In the data rows, 128 means zero.
Here is a table of points, one per row:
[132 127 152 113 119 113 123 112 162 192  86 157 129  83 124 149 175 134 151 128 161 149 106  95 125 192  91 119 142 200 130 126]
[155 135 147 247 136 107 125 126 120  78 137 106 147  98 201 127 123 153 151 119 117 172 127 112 113 103 101 112 124 207 154  90]
[136 115 119 207 146  85 109 121 130 103 137 103 161 140 116 133 106 161 125 108 114  98 156  75 114 149 119 123 149 200 127  93]
[116 171 130 182  98 149 144 129  75 112 131 168 130 151 137 153 125 126 137 193 169 102 154 157 215 142 117  93 119  91 125 145]
[116 125 126 136 177 190  70  89 176 135 140 110 100 133 166 118 130 164 169 108  81 139 173 123 107 159 171 146 136  77 134 119]
[148 123 140 107  93 121  94 110 127 120  86 145 151 140 121 111  93 153  81 102  94 134 137 131 102 102  98 140 138 169 128 194]
[107 108 141 129 159 178 173 133 121 138 140 109  97 118  82  94 133 157 123 137 167 125 171 129 245 113 144 159 144 198 135 176]
[157 122 126 139 113 124 120 114 137 187 134  89 172  72 104 145 148  55 170 139 172 136 195 104 130  94 163 105 149 123 153 100]
[ 98 126 145 159 135 178  87 119 104 106 112  92  96 117 121 132 116  94 115 141 108 102 132 147 101 194 196 131 122  79 133 171]
[122 104 107 109  92 106 191 146 130  89 143 134  71  95 123 144 148  60 125 109 104  90 135  68 139 112  72 201 169 110 145 118]
[169 104 162  85  82 107 155 128  97  89  95  91 177 115 118 108 153 159 128 147 140  95 107 149  88 120 189 126 138 167 136  91]
[137 163 123 134  93 178 113 184 152 158 102 141 149 137 114 156  93 144 126  87  95 157 158 153  97 166  89 136 135 183 112 185]
[150 133 124 143 121 108 102 133 107 183 143  87 164 102  99 118 129  78 117 120 148 156 196  93 125 122 150 113 137 103  98 100]
[114 104 126  96 103 129 115 146 160 113 155 111 173 123 129 192 189 184 127 105 163  94  82 123  92 161 122 124 132 122 111 110]
[ 95 118  92 147 170 167 105 129  84 209 112 125 112 125 190 152  87 141  95 106  82 133 169 153  94 123 164 147 150  91 149 111]
[112 128 101 106 118 105 130 115 121 169 131  87  90 121 192 126  87 150 128 112 134 162  87 133 137  88 165 108 136 108 149 123]
[165 103 120 148  97 188 126  85 149 120 156 147 144 119 120 122  83 132 164 153 111 111 137 149  83 178 106 121  96 127 104 193]
[114  85 153 113 115  91 120 109 139 225 137  83  78 139 181 143 100 174 136 133 132 135 102 155 150  94 113 136 101 100  88 111]
[164 128 146 161  80 167 114 164 134 122 145 146 114 196 132 136 110 129 141 161 135 156 137 136 172 153 119  98 166  94 112 188]
[127 115 122 125 108 114 142 118  79 191 128 123 162 125 116 141 166 163 129 113 153 141  84 102 119 197 113 119 128 163 113 117]
[ 94 119 140 111 110 105 109 102 113 105 105 175 199 134 113 161 113 141 117  93  82 148 135 115 180  89  86 113 145 106 148 115]
[149  86 150 205 175 108 105 155 118 106 136 107 158  98 201 126 139 136 109 145 123 101 124 171  95  80  84 135 149 134 108  85]
[109 113 103 117 105 105 117 172 101 185 152 181 119 126 112  88 175 121 139 114 170  75  93 109  99 171 127 120 142 138 140 120]
[133 117  88 115 121 107 128 113 112 176 122 183  94  94 135 152 181 120 104 118 173 135 119  72 111 132  93 103 154 108 106 126]
[128 104 134 113 116 128 125 128 112 163 121 125 157  83 103  94 193 189 121 147 140 151  86 118 120 183 110 128 118 121 145 108]
[123 101 177 145 122  87  95 140 143 129 119  93 178 130 127 131 120  79 118 137 119 115 193  57 115 176 148 123  80 100 131 108]
[114 116 141  70 178  78 137 161 131  96 129 102  88 107 201 110 128 174 135 111 132 138 193  99 163 105 151 114 114 100 113 191]
[ 99 171  92 113 166 158  92 105 132  98 110 112 103 149 119 155 183 101  93 192  86 123 106 127 114 111 104 104 116 175 107 132]
[ 86 104 113 114 163 180 176 139 133 115 129 169 115 126 121 127 139 108 123 153 174 138 174 152 130 110 158 208 114 204 108 149]
[174  96 136 106 186 207 122 120 139 115  99 183 167 189 148 115 108 110  97 130 164  89  98 127 214  95 136  88 136 112 131 101]
[156 105 121 117  77 156 197 135 139 120 134 116 104 173 119 150 128  82 139 225  91 144 110  66 117 101 109 188 129 100 120  85]
[171 205 118  93 188  99 150 138 113 118 157 122 173 182 133 141  99 105 100 157 186 146  95 131 114 120 134 203 133 111 156 174]
[170 181 135 116 200  90 198  64 128 117 118  88 144 143 137 121 150  91 144  95 147 113  88 136 116 128 105 201 160 107 140 206]
[ 83 128  87 141 114  90 131 126 145 124 119  90  94 108 198 130 101 117 107  97 131 121  68 120 161  98 212 116  92 215  99 157]
[132 143 131 120  95 132 116 126 133 100 165 169 165  59 100  99  90 160  92 141 103 122 104 109  99  73 107 105 103 109 129 162]
[127 107 114 114 117  73 102  96 115  94  95 180 121 102 116 102 100 103 132 134 128 146 113 179 159 171 113 135 114 102 133  91]
[ 97 119 129 158 171 171 149  99 111 103 149 107  99 136 103 168  97 142 155  93 103 145 171 128  90 180 163  88 152  94 133 129]
[151 116 156 113 148  98  68 102 145 104 140 198  83 103 114 147 102 114 148 100 133 119  83 148 158 162 166 141 142 169 149  97]
[ 94 191 126 194 108  99 165 143 148 118 123 179 122 160 112 151 124 153 160 184 182 110 170 174 156 121 132 189 137 105  88 137]
[116 152 128 106 101 156 119 126 135 100 126  84  75  75 164 102  96 137 140 108 159 122 115 158 119 121  68 118 116 107 138  87]
[135 108 107 100 122  92 136 133 174 111 136 154 169 133 121 103  97 117 138 100 110 115 120 158 190 170  98 120  99 105 116  89]
[125 158 146  76 156 153  57 144  98  92 116  87  89 183 113 116 165 119 149 192 102 128 137 129 120 108  99 119 118 182 148 105]
[100 106 109 162 135 179 109 148 131 114 156  86  99 151  87 121 111 106 117 122 182 125 145 135 176 131 174 121 119 149 175 189]
[124 119  96  97  85 137 147 125 111 101 108  64 149 123 125 144  92 127 126 113 124 132 112 163 157 176  94 110 115 102 103  98]
[118 122 154 101  81 129  94 135 142 103 147 153 160 115  97 142  82 150 158 109 111 111 120 140  85  75 114 114 152 120 132 186]
[137  88 154 185 176  91 110 136 158 123 121 102 132 108  92  99 191  81 112 112 108 162  88 174 111  81  95 118 140 100  87 161]
[ 86  97 128 102 173 160 180 129 105  99 127 207 105 151 133 122 172 118 125 168 124 160 166 154  90 103 138 146 104 178 140 138]
[145 114  88 171 142  79 121 149 137 107 141  95 166 123 124  95 105 136 117 121 115 110 182  57 118 192 128 122 135 139 134 102]
[124 120 137  92  94 123 135 155 126 100 126 100 173 113 121 128 192 160 134 122 135 156 107 124 114 149 141 104 121 122 141 107]
[179 117 155 108 169 109 128 150 120 127 151 184  88  95  90 147  69 122 111 102 107 157  92 152 142 189 187 140 136 185 110  81]
[162 136 121 108 206 161 134 157 167 117 109 160 185 146 140 153  94 123 146 211 180 136  69 115 175  92 143 134 130  99 129 134]
[ 99 177 116  97 161 129  96 150 100 138 105  80  93 204  96 129 116 132 188 164 101 121 113 146 103 129  92 104 133 191  89 109]
[103  99 147 149 154 167 127 103 142 100 100  95  84 140 105 132  98 115 100 141 164 113 164 126 108 152 157  88 100 124 143 167]
[ 93 137 119 107 115 134 129 117 130 105 163 120 191 113 130  71  95 117 144 102 142 161 101 166 154 177 113 137 137 104  98  78]
[125 133 122 153 116 117 109 151 135 190  90 120 191 106 109 127 163  73 143 107 186 128 185  90 108  84 176 103 142 109 123 115]
[151 121 113 122 106 120 158 130 134 183 131 188  80 131 116 118 159  97 141  83 179 125 107  90  82  84 110 103  97 107 141 108]
[162 226 134 197 118 107 148 127 137 107 131 140  92 155 136 107 181 157  84 138 126 111 165 160 118 147 188 119 164  91 101 106]
[ 68 131 144  85 152  80 133 154 125  90 137 118  98  92 205 125 122 141 152 127 110 146 128  99 158 110 199 110 154  98 115 170]
[128 230 145 122  84 121 136 111 118 160 147 152 106 173 129 110 140  91 132 138 134 120  98  47 129  92 119 175  70 114 118  96]
[ 98 103 131 115  82 103 112 127 130 158 101  84  76 129 174 131  97 147 103 125 135 113 101 164 139  97  99 133 164 102 174 105]
[101 133 166 114 109  98 169 130 145 179 136 180 106 171 110 128 144  84 127  88 149 145 108  77 103  92 117 128 124 102 138  97]
[152  83 117 143  97 162  86 113 116 109 145 144 116 188 120 105 111 132 118 150 143 176 145 138 117 179  94 120 119 105 141 188]
[ 91 142 160 104 105 141 135 126 163  84 138  89 101 114 122 147  87 138 104  88 165 135 110 149 131 142  74 104 130 105 134  81]
[125 107 133 132  90 239 170 145 118 108  93 127 113 122 126 116 151  96 119  95  96 121  87  44 143 104 115 221 142 103 105  92]
[111 143 100 102 174 163 160 128 135 100 146 159 100 172 130  91 171  96 116 174  93 116 130 142  85 109 147  60 154 163 117 117]
[154 115  73 183 175 108 114 175 132 123 128 108 141 109 106 145 181 138 145  94  62 120 104 166 133  96 107 123  84 103 170 117]
[170 101 117  92  59 119 135 105 142  99 158 105 148 131 137 143 206 146 134  90 120 137 194 183 127  92 195 140 127 196 115  94]
[128 110 135 134 189 135 113 100 125 169 123  97  93  99  61 115  79 191 126 121  92  94 173 116 113  74 163 124 105  94 101 118]
[149 136 167 136 192 109 180 156  93 113 140  85 151 109 106 148 181  93 132  70 110 115 101 168 117 113  96 147  88 102 130 184]
[195 137 123  97 127  98 127 145 114 110  97 173  92  90 109 152  94 119 126 114 125 136 118 155 150 173 127  88 127 102 130 104]
[124 132 107 108 106 106  74  91  94 101 175 165 170 101 108 163 115 146 102 119  91 107 110 101 161  86 105 130 121 109 133 142]
[125 188 119 195 102 107 185 120 147 109  90 155 119 172 114 136 159 188 126 157 141 141 174 160 112 135 174 196  94  90 167 111]
[ 97 178 153 105 154 121 129 129 169 223 163  90 119 167 104 110 125 132  99 211  59 121 112 157 126 157  97 107 144 181 168 108]
[134 105  91 121  88 102 129  96 114 114  90 155 164 130  97  92  88 161 168 122  87 126  90 125 110  75 122 107 145 107 133 193]
[139 136 154 120  93 168 138 113 123 207 138 165 166 111 248 121 102 119 129 117  81  95 159 148 114 149  91 114 113 191 142 189]
These points spread out most along one direction. Take the direction at right angles to it along which they spread out most. Go by this last direction. For each point below, how far along it does it lie, from 0 to 99? The average is 50, and the first point in the table lies past the average. One standard deviation of the points above along it is 16.
[139 136 154 120  93 168 138 113 123 207 138 165 166 111 248 121 102 119 129 117  81  95 159 148 114 149  91 114 113 191 142 189] 35
[109 113 103 117 105 105 117 172 101 185 152 181 119 126 112  88 175 121 139 114 170  75  93 109  99 171 127 120 142 138 140 120] 70
[114  85 153 113 115  91 120 109 139 225 137  83  78 139 181 143 100 174 136 133 132 135 102 155 150  94 113 136 101 100  88 111] 40
[136 115 119 207 146  85 109 121 130 103 137 103 161 140 116 133 106 161 125 108 114  98 156  75 114 149 119 123 149 200 127  93] 35
[ 91 142 160 104 105 141 135 126 163  84 138  89 101 114 122 147  87 138 104  88 165 135 110 149 131 142  74 104 130 105 134  81] 42
[134 105  91 121  88 102 129  96 114 114  90 155 164 130  97  92  88 161 168 122  87 126  90 125 110  75 122 107 145 107 133 193] 45
[137 163 123 134  93 178 113 184 152 158 102 141 149 137 114 156  93 144 126  87  95 157 158 153  97 166  89 136 135 183 112 185] 37
[170 101 117  92  59 119 135 105 142  99 158 105 148 131 137 143 206 146 134  90 120 137 194 183 127  92 195 140 127 196 115  94] 46
[ 99 171  92 113 166 158  92 105 132  98 110 112 103 149 119 155 183 101  93 192  86 123 106 127 114 111 104 104 116 175 107 132] 53
[100 106 109 162 135 179 109 148 131 114 156  86  99 151  87 121 111 106 117 122 182 125 145 135 176 131 174 121 119 149 175 189] 36
[128 110 135 134 189 135 113 100 125 169 123  97  93  99  61 115  79 191 126 121  92  94 173 116 113  74 163 124 105  94 101 118] 27
[127 107 114 114 117  73 102  96 115  94  95 180 121 102 116 102 100 103 132 134 128 146 113 179 159 171 113 135 114 102 133  91] 47
